The rows of M fall into several groups, which share some directions, and each row is roughly a mix of its group's hidden directions.
M, 143 rows:
[[ 57 -20  33   0 -46 -13   3  16  -7  22]
 [ 53  43  -6 -14  30  16 -12  13  -9  37]
 [ 44  46   1 -34   4  24 -34 -12   0 -25]
 [ 37 -17 -27  32  -3  34 -14 -43 -17 -30]
 [-16   4  69  29  30  16   2 -20 -16 -16]
 [ -9  37 -34 -10 -41   2  28 -16  48   5]
 [ -5  -5 -47  -2 -31  58   6  -5 -16 -31]
 [-23  31   8   5  12  28  38  26  24  51]
 [-38  -5 -61  13   5  16 -34  15  -4 -27]
 [ -3  -5 -23 -56  18   7 -30  -9 -17  50]
 [-14   3 -24  63 -15   1  33 -41  -1 -10]
 [  5 -40 -32   6 -18  39 -25  -9 -42  27]
 [-56 -14  12  -8   0 -24  61   6  -5   2]
 [ 54 -17  -8 -12 -17  46 -20 -33 -24  -4]
 [ 32 -38  -6 -11 -44  -1   7 -31  16 -45]
 [-21  34  -1 -23  12 -22  23  32  18 -57]
 [ 18 -26 -23 -28  13  14  70  -7  14  -1]
 [-43  11  48 -16 -42  15 -18  11   9 -26]
 [ 23 -35  55  -4  30   8  12  -7 -35  28]
 [-30  -5 -15  -6   3 -19  22  71 -24  12]
 [ 27  -1  47 -40 -17  16 -26   3   2  46]
 [-30 -22  51   2 -20 -13  24  49 -12  -9]
 [-16   3 -31  -9 -65   9  -8 -37   8  28]
 [-32 -27 -24 -29  42  11  -8 -24  21  41]
 [-23  22   6  -4   9   0  33  39  57 -28]
 [ 27 -40 -28  17 -41  13  27   9   1  42]
 [ 50 -11  56   0 -20  26  -9  -3 -28  -7]
 [ 36 -19  15   9 -13  56  -3 -47 -13 -15]
 [ -1  -6  47  14 -41  12 -16  52 -10 -24]
 [-13  -4 -27 -28  53 -37  26  -1   6  35]
 [  4  35 -27  23 -26 -57 -19  18  11  24]
 [ 12   5  16   1  35  37  -8 -32  53 -30]
 [ -2 -34  24 -49   2  -1  -3  17 -42  41]
 [-13  -5   0   3   0  41  54 -39  38  -7]
 [  0 -24  43  46 -41 -16  27  23  -8   5]
 [-44 -57 -22  -5  -1 -27 -18   0  33   5]
 [-12  -2  45 -37  18 -12  23  35   4 -45]
 [-19 -12   8  15  -3 -43  38  29  53   4]
 [  2 -35 -44  22 -23   9 -44  22  27  19]
 [ -8   2  22 -21  -1  10 -28   5  40  65]
 [  3  43 -14  -8 -46  45   4  23  10  29]
 [ 36  -1  -1   0 -31 -62 -16  -6 -13  36]
 [-33 -11 -14 -14  16  31  44 -13  45 -30]
 [  4 -25  10  36  -7 -22  17  45 -28 -46]
 [-14 -57  -4  19  43  20  22 -25 -15 -19]
 [-16  28 -33 -13 -26  30 -17  25  23 -50]
 [ 30 -10  36 -45  -5 -37  17  -7  -9  41]
 [ -4  30 -10 -14  53  -1   8 -58  14 -10]
 [  1  -4 -15 -21  40  -5  -1 -66  21  26]
 [-20  17 -69   2  14 -15  35 -17   3  21]
 [ 31 -43  14  36   0 -20  13 -14 -18 -49]
 [-35 -14  -3  10 -23 -34  44  31  26  31]
 [-38 -41 -14  -7  -9 -13 -22  39  31  35]
 [-25 -64 -14   0  41  -3  13  11 -30  -5]
 [-26  33 -24 -10 -10  10 -11 -67  23  -9]
 [-32   7 -49 -22 -11  39   2 -22  20 -36]
 [  3 -10  27  33 -56 -24  12  21 -19  35]
 [  8  12  16 -30 -27 -30 -26  59  -5  27]
 [ 18 -26  16  22  24  41  18 -48 -13 -33]
 [-16 -28   2 -41  18   2  32 -17  34 -48]
 [-16  -6 -57  27 -11 -32 -25  16  -5  38]
 [-18 -20  13 -37  54 -45  21  13  -6   2]
 [ 47   8 -20   5  41 -16 -19 -42  11  30]
 [ -6  38 -10  64 -10   1 -10  40  13  12]
 [-11  -2 -12 -21  10 -68   8  35  28  17]
 [-38  24 -41   2 -41  21 -33 -11 -27   9]
 [  0 -15 -28   6  28   8  43  36 -25  46]
 [ 37 -16 -27 -10 -66 -21 -22  12  -2   8]
 [ 24 -34  17  24  10 -19 -28   3 -51  36]
 [ 18  75   0 -10  -2  20  12 -31  -2  17]
 [ 15  13 -42  20 -24  34 -46 -37  -4  -7]
 [-24  10  -8   1 -14  52  16 -25   9  57]
 [-47 -37  28 -26  26  -2  43  -2  10  12]
 [ -9 -10 -42 -12  20   6  61  20  25 -23]
 [-38 -13  16 -17 -27 -11 -38  19   9 -54]
 [ -9  50  -1  -9  10 -12 -21 -47  -6 -47]
 [-50  29  -8 -23  -4  35  33   6  -9  39]
 [ 28   5 -41 -57  39 -15  18   5   0  -3]
 [  5 -14   4  19 -48  -8 -37  36 -27  38]
 [-42  10  40 -29   5 -12  34  31 -25 -24]
 [  0   2  34  55 -23 -10 -36 -22  34   2]
 [ 51  -5  47 -30   2  25 -30  14 -13 -12]
 [-13  -3 -35 -18  32 -25  14  36  10  53]
 [ 14  28  42 -47  35  24 -18   8 -25  -7]
 [-12  66  29 -15   6  27  27   8  21  15]
 [ 38  11 -13   8  39 -24 -47  35   6 -20]
 [ 16  13  53 -18  14  -1 -11 -57   5 -25]
 [ 45  -9  38 -23  41 -14  14 -38  10  13]
 [ 21  13  26 -65   1 -11 -24 -14   9 -37]
 [ -7 -17   8 -22   3  59 -47   0   9  35]
 [ 17 -30 -47   2  33   6  -7   5 -38 -43]
 [-38  -3  29  -7 -19 -35  21  49  28 -18]
 [-44 -17  45 -20  -4  46  16 -26 -10   8]
 [ 16  -9  27   1 -10  -7 -27  39 -23 -62]
 [-11   2  20  39  28  46  20 -32   0 -39]
 [-19 -36  19 -18  35  -2  28  20   0  56]
 [ 29  22  -9  -6   1   6 -61 -48 -13  12]
 [-39  28 -50 -18  -2   1  11  -2  30 -41]
 [ -1  17  11  20 -27 -21  41  17 -38 -50]
 [-15 -15 -19 -27  -3  23  21 -40  28 -54]
 [-32 -28 -35 -12  42   2  30 -17 -34 -24]
 [  3 -69  28  17  30  14   9  11 -17 -18]
 [ 36   0   0  17 -23  14 -53 -39 -17  30]
 [ 20  -2  53  -4  -8 -46 -25 -18  27  28]
 [-50  25 -26   1 -13 -44  34  26  10  -4]
 [ 25  18  16  42 -46  -9  21   3 -37 -30]
 [ 44  20  22  22 -11   9  -7  15  -9 -63]
 [ 28 -49   7 -12 -27  44  -9  22 -31  18]
 [  6   4  73 -24   4  20 -12  25 -21 -16]
 [ 17  -3  25 -23  31 -33  21  13  49 -37]
 [-38  41 -15  42  36  17 -19  11 -15  19]
 [  1 -25 -21  32 -27   0  46 -11  52   4]
 [ 39  12  45  38 -15  -1  41 -15 -19 -11]
 [-19  67  31 -18  24   5  24  -4  22  -1]
 [  5  42   9  15  13  -9 -48 -23 -51   6]
 [  4 -36  41 -24  -7   7  56  28 -13   1]
 [ 12  14   7   8 -48 -37 -16  54 -17  19]
 [ 28  42 -14 -44  11   3 -45  21  12 -18]
 [  5 -48  36 -25  32  21 -36  -8   9  26]
 [  0 -36 -29 -32  53  23 -28 -17 -10  14]
 [ -2  48  45 -14  30  15 -21  13 -20 -35]
 [-11  49 -16  -8   6 -27  35 -53   8  -8]
 [ 21 -20  62 -24  25  27  15  -5 -28  10]
 [  2 -25 -37   6  -2  26  38  36 -42  26]
 [ 14 -16 -49  41 -23  -8  -9  24   1  46]
 [-14   8  26  -1   5 -45  50  28 -24 -33]
 [ 45 -24  35  -3  36  30  -8  -4 -11  39]
 [ 25 -29 -24   7 -50 -12   4 -30  25 -40]
 [ -7 -11 -31  -5 -34  23   6  62  32  -2]
 [ 22  -2 -13 -59  23 -18   5  29 -39  20]
 [ 13 -28 -11 -14  -5  38  27  39 -53   0]
 [-17  28 -53 -43  39 -18 -13  -3   6   6]
 [-14  21 -23 -16  11 -47 -16   1 -18  58]
 [  7  16   3  21  19  43 -38 -35 -46  -4]
 [-12 -51  32  -9  45  13  18  15   8 -34]
 [-46 -18  28 -27  27  -3  52  -2  14 -15]
 [-33  27   0 -25  14  34  43  20  34  27]
 [  0 -38  -3  43 -17 -19  21  20 -54 -13]
 [  5  -9  31  49  12  28  23  -9  23 -48]
 [-20  28 -54   2  -3  30 -35  -6 -39  -4]
 [-46  23 -20 -29   8  -7  27  48  -7  28]
 [ 46  -3   8  30 -22  -6 -20  34 -37 -36]
 [-55 -30 -29  -9  10 -33  31   6  18  23]]
Here is one row of each group, with its name. Which group are the others in?
[ 13 -59 -10  36  41  19 -20   1   1 -19] | (136)
[  8   1  14 -32  25 -49 -37   0 -44  13] | (89)
[-34   7  52 -26 -33 -37   2 -11  20  14] | (27)
[-46 -11   5 -39  31 -10  19   2  15  50] | (90)

[ -3  37  -2  29 -14 -39  16  37  47   8] | (89)
[ 10  23 -16   7  24 -11  61  19 -22  40] | (90)
[  2 -32  16 -21 -16 -28  45  35  -5  42] | (27)
[-17  45 -57  -6  -8 -35 -15  26   7  -4] | (136)
[-24 -14  -1  24  19  42  44  12  21  42] | (89)
[-51  30 -27 -47 -25 -21  -8   8 -13  11] | (27)
[  7  -8 -64  40  -5  26   4  -6 -14  33] | (27)
[  3   1  11  42 -37  -4 -61  27  -4  -1] | (27)
[ 60  -1  27  29 -13  28 -26 -29   8  11] | (90)
[ 33 -13  36  -1 -15  38  -5 -46 -20  32] | (136)
[ 60 -27  -9 -21 -16 -19   5 -18  22  39] | (27)
[ 48  -2  46 -21 -22 -28  11 -14 -14  35] | (89)
